In the data rows, the value 128 means zero.
Some points, one per row:
np.array([140, 144, 103, 135, 136, 115, 147, 134, 184, 137, 104, 139, 127, 118, 126, 131])
np.array([146, 139, 143, 151, 127, 130, 176, 122, 173, 116, 102, 145, 99, 142, 119, 100])
np.array([145, 130, 87, 162, 142, 114, 101, 153, 219, 151, 111, 123, 120, 112, 153, 132])
np.array([132, 82, 123, 103, 199, 156, 161, 143, 24, 105, 161, 173, 148, 149, 164, 42])
np.array([100, 148, 76, 204, 40, 68, 87, 158, 146, 126, 71, 73, 62, 42, 185, 178])
np.array([99, 133, 186, 161, 136, 145, 158, 105, 255, 146, 197, 113, 93, 227, 144, 59])
np.array([157, 134, 108, 131, 165, 142, 130, 178, 134, 118, 168, 127, 165, 93, 86, 124])
np.array([143, 159, 131, 103, 141, 117, 119, 106, 124, 166, 84, 126, 117, 107, 97, 143])
np.array([147, 170, 135, 112, 163, 127, 125, 133, 122, 149, 111, 139, 151, 116, 92, 138])
np.array([93, 159, 192, 98, 140, 128, 155, 77, 61, 142, 51, 142, 152, 120, 129, 134])
np.array([146, 126, 48, 162, 75, 132, 119, 214, 32, 89, 96, 141, 122, 46, 145, 74])
np.array([97, 118, 167, 166, 122, 122, 136, 140, 227, 174, 120, 117, 116, 138, 135, 117])
np.array([110, 133, 108, 114, 129, 206, 179, 167, 0, 21, 167, 236, 172, 109, 193, 76])
np.array([104, 84, 206, 201, 71, 106, 120, 130, 209, 237, 131, 178, 105, 109, 92, 126])
np.array([128, 137, 108, 92, 126, 166, 185, 129, 0, 91, 79, 144, 88, 176, 114, 61])
np.array([142, 124, 84, 120, 90, 145, 184, 152, 22, 65, 81, 206, 97, 87, 158, 81])
np.array([190, 144, 117, 153, 175, 117, 134, 102, 255, 147, 128, 136, 122, 132, 116, 128])
np.array([125, 137, 108, 139, 132, 99, 136, 134, 221, 131, 108, 125, 137, 108, 125, 134])
Here are 14 more points, each followed by its number:
np.array([152, 118, 99, 133, 121, 130, 165, 142, 119, 96, 92, 184, 128, 107, 148, 110]) 0
np.array([196, 109, 145, 125, 152, 57, 65, 162, 217, 132, 154, 60, 103, 221, 174, 184]) 1
np.array([128, 153, 145, 112, 129, 93, 135, 91, 118, 178, 73, 136, 138, 103, 73, 124]) 2
np.array([160, 159, 153, 104, 157, 112, 89, 85, 76, 162, 58, 128, 114, 126, 79, 148]) 3
np.array([129, 157, 107, 147, 121, 130, 165, 109, 110, 131, 92, 160, 123, 115, 148, 120]) 4
np.array([108, 91, 191, 141, 113, 164, 165, 83, 181, 164, 130, 160, 116, 152, 143, 129]) 5
np.array([24, 136, 250, 185, 123, 71, 178, 89, 161, 169, 83, 130, 191, 99, 130, 148]) 6
np.array([135, 110, 166, 106, 129, 88, 134, 193, 180, 150, 173, 102, 79, 187, 90, 128]) 7
np.array([64, 96, 54, 44, 57, 110, 60, 171, 0, 17, 101, 0, 129, 117, 168, 184]) 8
np.array([92, 67, 123, 72, 90, 98, 20, 88, 149, 65, 210, 95, 151, 145, 122, 147]) 9
np.array([35, 132, 143, 43, 68, 165, 100, 167, 26, 12, 255, 42, 255, 206, 49, 171]) 10
np.array([135, 111, 126, 81, 167, 138, 55, 144, 10, 126, 149, 75, 168, 124, 98, 122]) 11
np.array([155, 158, 146, 94, 146, 112, 94, 84, 102, 164, 81, 134, 118, 114, 86, 137]) 12
np.array([44, 114, 124, 0, 35, 117, 160, 0, 0, 135, 89, 34, 213, 144, 41, 138]) 13
Which two of these numbered points are nearest to each point below, ignoring the direction in which the first points spread most? Their numbers follow each, nearest first.
np.array([109, 98, 226, 117, 179, 162, 186, 59, 201, 152, 97, 128, 126, 190, 142, 110]) > 5 4
np.array([133, 173, 71, 141, 147, 154, 154, 91, 98, 148, 119, 140, 113, 157, 121, 131]) > 4 0
np.array([154, 107, 62, 147, 116, 133, 47, 185, 194, 136, 154, 119, 130, 76, 181, 179]) > 0 4
np.array([200, 153, 156, 165, 202, 106, 36, 62, 227, 130, 157, 162, 57, 162, 156, 138]) > 12 0
np.array([138, 58, 123, 122, 160, 151, 30, 180, 92, 100, 199, 132, 130, 95, 140, 117]) > 11 9
np.array([135, 159, 144, 162, 109, 114, 125, 92, 187, 160, 113, 138, 133, 103, 115, 182]) > 4 0
np.array([130, 113, 136, 134, 143, 141, 148, 152, 198, 132, 144, 120, 110, 141, 110, 92]) > 0 7
